Here are some points, one per row:
< 1.1 -0.1  1.2  0.0 -2.0 -0.4 -0.3  0.6  1.4  0.2 -0.7  1.6 -0.1 -0.8  1.7 -0.7  0.2  0.1  1.2 -0.2 -0.1  0.5 -0.2
  1.5>
< 0.6 -2.4  0.8 -0.6  0.5 -0.9 -2.1 -1.2  1.1 -0.3  0.6 -0.2  0.4 -2.2 -0.6 -0.8  0.4 -0.4  1.0  1.4  0.2  0.3  1.4
  1.3>
<-1.9  0.7 -0.4 -0.7  0.7  0.5  0.2  1.6  0.8 -0.5 -1.4 -0.5  1.9 -0.8 -0.6 -1.4 -2.4  0.8 -1.4 -0.6 -0.4 -0.3  1.0
  0.4>
<-1.5  0.5  0.3 -0.5 -0.8  0.4 -1.2 -1.3  0.4 -0.8  0.5 -0.2  1.7  1.6  0.9  0.4 -0.6  0.8 -1.2  1.6 -0.4 -1.0 -0.3
  1.4>
<-3.4 -2.2 -1.0 -0.2 -0.1  0.2  0.0  0.2 -0.3  0.2  0.2  0.8 -1.7  0.9  0.6  1.1 -0.9  0.5 -0.3 -2.3 -0.6 -0.3  1.0
  0.6>
< 0.1  2.3 -0.9  1.5 -1.6 -0.4 -1.3 -0.4 -0.1 -2.1  0.2 -0.6  0.1 -0.5 -1.4  1.6  1.0 -0.4 -0.5 -0.5  0.5 -1.1 -0.8
  1.1>
< 0.6 -0.3 -0.4 -0.8 -0.8 -0.6 -1.3 -0.6 -1.5  0.7  0.5  1.4 -0.6  1.1  0.0 -0.5  0.6  1.3 -0.9 -0.8  1.1 -1.4 -1.5
 -1.1>
<-0.4 -0.4 -0.2 -1.1 -0.5 -0.4  1.0 -1.6  1.4  1.7 -0.4 -0.1 -0.8  1.4  1.5  0.1 -0.8 -0.3  0.0 -0.4  1.1  0.0  0.3
 -0.4>
<-0.4 -0.9 -0.6  0.1  0.0  1.7 -0.5 -0.1 -1.2 -0.9  1.1  0.5 -1.0 -0.6  1.2 -0.5  0.5 -1.4  0.3  0.7  1.0  0.3  1.1
 -1.2>
< 0.0  0.6 -1.2  2.1  0.7 -2.5  2.5 -0.5  1.6 -0.3 -0.2  1.0 -0.5 -0.4 -0.1  0.4  0.1  0.0 -0.8  1.0 -0.3 -0.1  0.6
  1.0>
< 0.3  0.2  1.0 -0.2  0.0 -1.8 -1.5  0.6 -1.5 -1.5  0.5 -0.4 -0.2  2.1  1.6 -0.4  0.3 -1.2  1.2  0.2 -1.2 -1.4  1.1
 -2.0>
< 0.0 -1.7  2.3  0.5  0.8  0.0  0.0  0.1 -1.1  0.9  0.0  2.3 -0.7 -0.2 -0.5  0.8 -0.4  0.0 -0.8  0.2  0.2 -0.1 -1.3
  0.6>
< 0.2 -0.2 -0.6  0.8  1.8 -0.3 -1.3 -0.9 -0.1 -0.6 -1.0 -0.2  0.2  0.1  0.8 -1.1  0.1  1.5 -1.6  2.0  0.2 -1.6 -0.3
  0.0>
<-0.3 -0.2  0.3 -2.4 -0.1 -0.9  0.4  3.0 -0.5  0.3 -1.8  1.2  1.7 -0.9 -1.4 -0.2  1.2  1.0 -0.7  3.7 -0.7  0.1 -0.4
 -0.4>
< 0.2 -1.8  0.5  1.6  0.2  1.5  0.7 -0.2 -0.4  0.1  0.5 -1.4  0.7 -1.6  1.7 -0.4  0.5 -0.8  0.0  0.1 -0.8 -0.6  0.4
 -0.1>
<-0.3  2.3 -1.2  0.7 -0.7  1.0 -0.1  0.9  1.0  0.8 -1.2 -0.9 -0.8 -0.5 -0.1  0.0 -0.2 -2.1  0.1 -1.9 -0.2 -0.2 -2.4
  0.7>
< 0.4  0.8  1.4  1.2  0.3  0.3  0.6  0.8  0.3  0.5  0.5  0.9  0.7 -0.8  0.4 -0.2 -0.3 -1.6 -1.2 -0.2 -0.8  0.9  0.2
 -0.3>
<-0.9  0.2 -0.3 -0.7 -0.3  0.5  0.7 -1.2  0.7 -0.8 -0.1  0.0 -0.6 -1.1 -0.7 -0.1 -1.3 -0.8  2.2  1.6  0.2 -0.4 -0.7
 -2.1>
< 0.2 -0.8  0.1  0.1  0.3  0.2 -0.3 -1.5 -0.1 -0.3 -0.5  0.6  1.4  0.6 -1.2  1.0 -0.4 -0.1 -1.4 -0.9 -1.0  0.2 -0.9
  1.1>
<-0.7  0.3 -0.2  0.4 -1.6 -0.8  1.0 -0.5 -0.8  0.1 -0.2 -1.3  0.9 -0.3  0.6 -0.6 -0.3 -0.5  0.4 -1.2  1.2 -2.3 -0.1
 -1.6>
<-0.3  0.1 -1.6 -1.1  0.4  2.6  2.0 -0.7 -1.2 -3.4  0.7 -1.2 -0.4 -0.2 -0.6  0.3  1.8 -0.1 -0.5 -0.7  0.2  0.7 -0.4
  0.5>
<-0.2 -1.4  0.6 -0.6 -2.2 -0.6  1.4 -0.2 -0.3 -0.4  0.7 -0.8  1.6 -0.3 -0.2 -0.4  0.4 -0.3  0.4 -0.3  0.1 -0.4 -1.4
 -0.3>
< 0.6  0.7 -0.9 -0.3 -0.6  0.1  1.5  0.3 -0.2  0.3  1.4  1.2 -0.9  1.6  0.0 -0.3  0.3 -0.1 -0.1  0.3 -0.5 -1.0  0.0
  1.3>
< 0.8  1.1  0.2 -0.4  1.3  0.6 -0.9  0.0 -0.6  0.0  2.0  0.4 -0.4 -1.0  0.6  0.8 -0.9  0.0  0.2  0.3 -0.7  0.9 -0.6
 -0.1>
<-0.5  1.4 -0.8  0.4 -0.7 -0.4 -0.3 -1.3 -1.6  1.2 -1.0  1.4  0.3 -2.1  0.4  0.0  0.2  1.4  0.9 -0.4 -0.2  0.9  0.5
  1.9>
< 0.4 -1.2 -1.5  2.2  0.1 -1.2 -0.1  1.4  0.6  2.9  0.4 -0.3  0.7  1.3  0.3 -0.6  1.2  0.5  0.4  1.5 -0.1  1.0  0.3
  0.1>
<-1.6  1.2 -1.2 -0.4 -1.2  1.6 -0.1  1.4 -0.1  0.6  1.1  0.0  1.4  1.2  0.7 -1.6 -0.7  0.7 -1.1  1.6 -0.3  1.9  0.3
 -0.3>
<-0.2  2.1  0.8 -0.5 -0.6  0.4 -1.3 -1.1  0.1 -0.4 -0.8  0.0 -0.8  1.9 -0.4  0.4  0.5 -1.4  0.1 -0.5  1.6  1.5  1.9
 -0.2>
< 0.0 -0.1  1.0 -0.5 -1.4  0.2  0.2  0.9  2.0 -0.4  0.5 -1.2 -2.2 -0.3 -1.7 -1.0 -0.1  0.1  0.1 -0.2 -1.0 -0.7  0.1
  1.6>
<-2.0  0.1  0.6  1.7  0.7 -0.9 -0.3 -2.3 -0.1  0.1 -0.9 -0.9  1.2  0.5 -1.0 -1.7  0.3 -1.1 -0.4  0.0  0.9  1.3  0.1
 -0.1>
<-1.2 -0.3  0.6  0.0 -1.1 -1.3 -0.1 -0.1 -0.5 -1.0  0.3 -0.5 -1.8 -0.4 -0.5  0.2 -0.2  0.2  2.0  0.7 -2.1  1.1 -0.8
 -1.5>
<-0.4  0.8  0.0  0.5  0.6 -1.5 -0.2  1.1 -0.6  0.8 -0.6 -1.8 -0.5  1.6  0.5  1.4 -0.1 -0.1 -0.5  0.4 -0.5 -0.3 -0.5
  1.6>
< 1.6 -1.6  0.3  0.5 -1.1  0.3  0.4  0.3 -2.0 -0.2  0.0  1.1  0.9 -1.3  0.2 -0.9  0.2 -1.0 -0.8  0.5  0.9  0.2 -1.0
 -1.3>
<-0.1  0.3  0.1  0.2 -1.2  1.7 -1.9 -0.1 -1.1  1.0 -0.1 -0.7 -0.8  0.5 -1.1  0.4 -1.8 -2.1  0.4 -0.5  1.5  0.4  1.1
  0.6>
<-0.7  0.2 -0.8 -0.9  3.0 -1.5 -0.4  0.5  1.0  0.2  0.0 -0.1 -0.6 -0.4 -0.4 -0.8  2.3 -0.3  0.9 -0.1  0.8 -1.3 -1.8
  1.5>
<-0.4  1.2  2.1 -0.3  1.5  1.9 -0.8  0.5  0.3  0.4  0.1 -0.3 -0.3 -0.2  2.3 -2.0  0.3 -0.1  1.1 -1.6  0.1 -0.1 -0.5
  0.8>
< 0.9 -1.0 -0.4 -2.1 -0.5 -1.0  1.2 -1.0  0.4 -0.4  0.3 -0.6  3.4  1.4  0.3  0.1  0.0  0.2  1.1 -0.5  1.0  0.1 -0.3
  0.3>
<-1.1  1.2 -0.3 -1.2  0.1  0.0 -2.1 -1.0  0.2  2.3  0.0  0.0  2.0 -0.6 -0.1  0.9  0.8  0.1 -0.3 -0.4 -0.6  0.5 -0.8
 -0.6>
<-0.8 -0.3 -0.4  1.4  0.0 -0.6 -1.2  2.1  0.7 -0.4  1.0  2.7  2.4  1.5 -1.1  0.7  0.3  1.7  1.0 -0.1  3.0 -0.4  0.8
  0.5>
< 0.4 -0.7  0.0  1.0  0.4  0.1 -0.1 -0.5  0.4  0.7  1.0 -1.4 -0.7  0.2 -0.9 -0.7  0.6  3.5  0.4  0.2  0.3  0.2 -0.2
 -1.2>
< 2.0 -1.3  1.3  0.5  0.8  0.5 -0.1  1.0 -0.2 -1.3 -1.2 -0.8 -1.0  1.3 -1.2  0.1 -1.5  0.4  1.7 -0.4 -0.8  0.7 -1.7
  1.0>
< 0.4  1.0  1.4  1.0  0.6 -0.4  1.1  0.1  0.2  1.2  2.0  0.3 -0.2 -0.6 -0.2 -1.0 -0.8  0.8 -0.9  0.5  1.2 -0.8 -1.2
 -1.1>
< 0.7 -0.5 -0.2 -0.4 -0.4  0.2  0.2  0.1  0.9  0.1 -0.3 -0.7 -1.1  0.5 -0.9  0.4 -0.8 -0.3 -1.2 -0.7  1.0 -0.7  0.2
  0.2>
<-1.0  0.8  0.4 -0.5  1.5  0.0  1.4 -0.8  0.0  0.6  0.6 -1.0  0.1 -1.4  0.6  2.5 -1.4  0.8  1.1 -0.2  0.6 -0.3  0.6
  0.1>
< 0.9  1.1  1.8 -0.4  0.2 -1.0  0.0  0.2 -0.5 -0.2  2.6 -0.4  0.0  0.1  0.2  0.5  0.5  1.2 -1.3 -1.4  0.0  3.0  0.6
  0.0>
< 0.1  0.3 -0.3 -0.6 -0.4  0.7  0.0  0.0  0.9  0.3 -0.7 -1.6  0.6  0.3  0.2  3.2  1.1 -1.4 -1.0  0.0 -2.3 -1.3  0.3
  0.2>
There is one direction along which these points spread out most. Take the direction at right angles to it along which they spread out most. Go by this last direction. For each point below, how far along it does it lie, from 0 to 99? 50 is the average, and the first point above lies past it. One standard deviation of the points above along it is 16.
< 0.4 -0.1 -0.3 -0.4 -0.3  0.6  0.6  0.5 -1.3 -0.2  0.5 -1.2 -0.6 -1.1 -0.5  0.2  0.9 -0.6  1.6 -1.7 -0.2  0.6  2.3
  1.3> 60
< 1.0 -0.1 -0.2 -0.5  0.7 -1.7  0.8 -0.7  1.0  0.3  0.1  2.2 -1.4 -1.0  0.0 -0.4  0.3  0.2 -1.9  0.4 -0.8 -0.1  0.0
 -0.4> 55
< 1.3  1.4 -2.0 -1.0  1.4 -1.3  1.4  0.6 -2.2 -0.4 -3.0 -1.3 -0.6  0.4  0.9 -0.1 -1.4  0.1  0.1  1.2  0.1  1.1 -0.5
  1.4> 37
<-1.4 -0.5  1.6  0.1 -2.0 -0.3 -1.0  0.4  0.7 -0.6 -1.3  0.3 -1.5 -0.2  1.6 -0.5  0.3  1.8 -0.9  0.2  1.1  1.3 -0.9
 -0.5> 59
< 0.6 -0.1 -0.6 -0.1 -0.1 -0.5 -1.2  0.6 -0.7  0.0  1.7  0.4 -0.4 -1.2 -0.3 -1.2 -3.1 -0.3 -0.7 -0.5 -0.5 -0.2  1.1
  0.7> 59
< 0.5 -0.5  1.6  1.1  1.8  0.0  1.2  1.1  0.5 -1.2 -1.2 -1.7 -1.1 -1.2 -0.2  2.3  0.8 -0.2 -0.3  0.9  0.9  1.1  0.5
 -1.2> 64
< 1.1 -0.6 -1.6  0.1  0.9  1.0  0.0 -0.3  0.1  1.9 -0.3 -0.5 -1.3  0.2 -0.7  1.6  0.5  0.9 -0.2  1.2  0.5 -1.0 -0.6
  0.2> 43
< 0.9 -0.1  1.4 -0.5  1.0  0.1  0.8  1.2 -0.1  0.1  0.7  0.2 -0.9  0.0 -0.2 -0.6  0.1 -0.7  0.1  0.2 -0.6 -1.6  1.1
  0.1> 66
<-0.3 -0.4 -0.3 -0.3  0.5  1.1  1.4 -0.4  0.3  0.5  0.1  0.4 -0.8  0.9 -1.6 -0.4  0.7 -1.5  1.1  0.8 -0.5  0.7  0.1
 -1.1> 62
<-0.8  0.3  0.2  0.6 -0.6  1.5  0.2 -0.8 -1.8 -0.7 -0.9  2.4  1.5  1.1  0.6 -0.5  1.1 -0.1  0.8 -0.7 -0.7 -1.1  0.7
 -0.2> 52
< 0.8  0.7  0.8 -0.5 -0.8  0.9  0.4 -1.2 -0.4  0.8 -2.3 -0.1  1.4  0.2 -1.6 -0.8  0.8  1.3 -0.6 -1.0 -0.7 -0.9  2.8
 -1.2> 43
< 2.3  0.8 -1.0  0.9  0.2  1.7 -0.5 -0.4  1.9 -1.1  0.0  0.8  0.2  0.8  1.1  0.9 -0.6  0.2  1.4  0.5 -0.5  0.3  0.0
 -0.3> 53
<-0.1 -1.1 -2.0 -0.5  0.9 -0.9 -0.8  0.7  0.7 -0.5  0.1  1.0  0.4  0.1 -1.0  0.7 -0.2 -0.4  0.1 -2.1 -0.8  0.4 -0.8
 -3.0> 53
< 1.8 -1.8 -1.1  0.1 -0.3 -0.3  0.0 -0.1  1.3 -1.2 -0.4 -0.3 -0.2 -1.1  1.5 -0.6  0.0 -0.3  0.1 -0.6 -0.3  1.0  0.6
 -1.3> 74
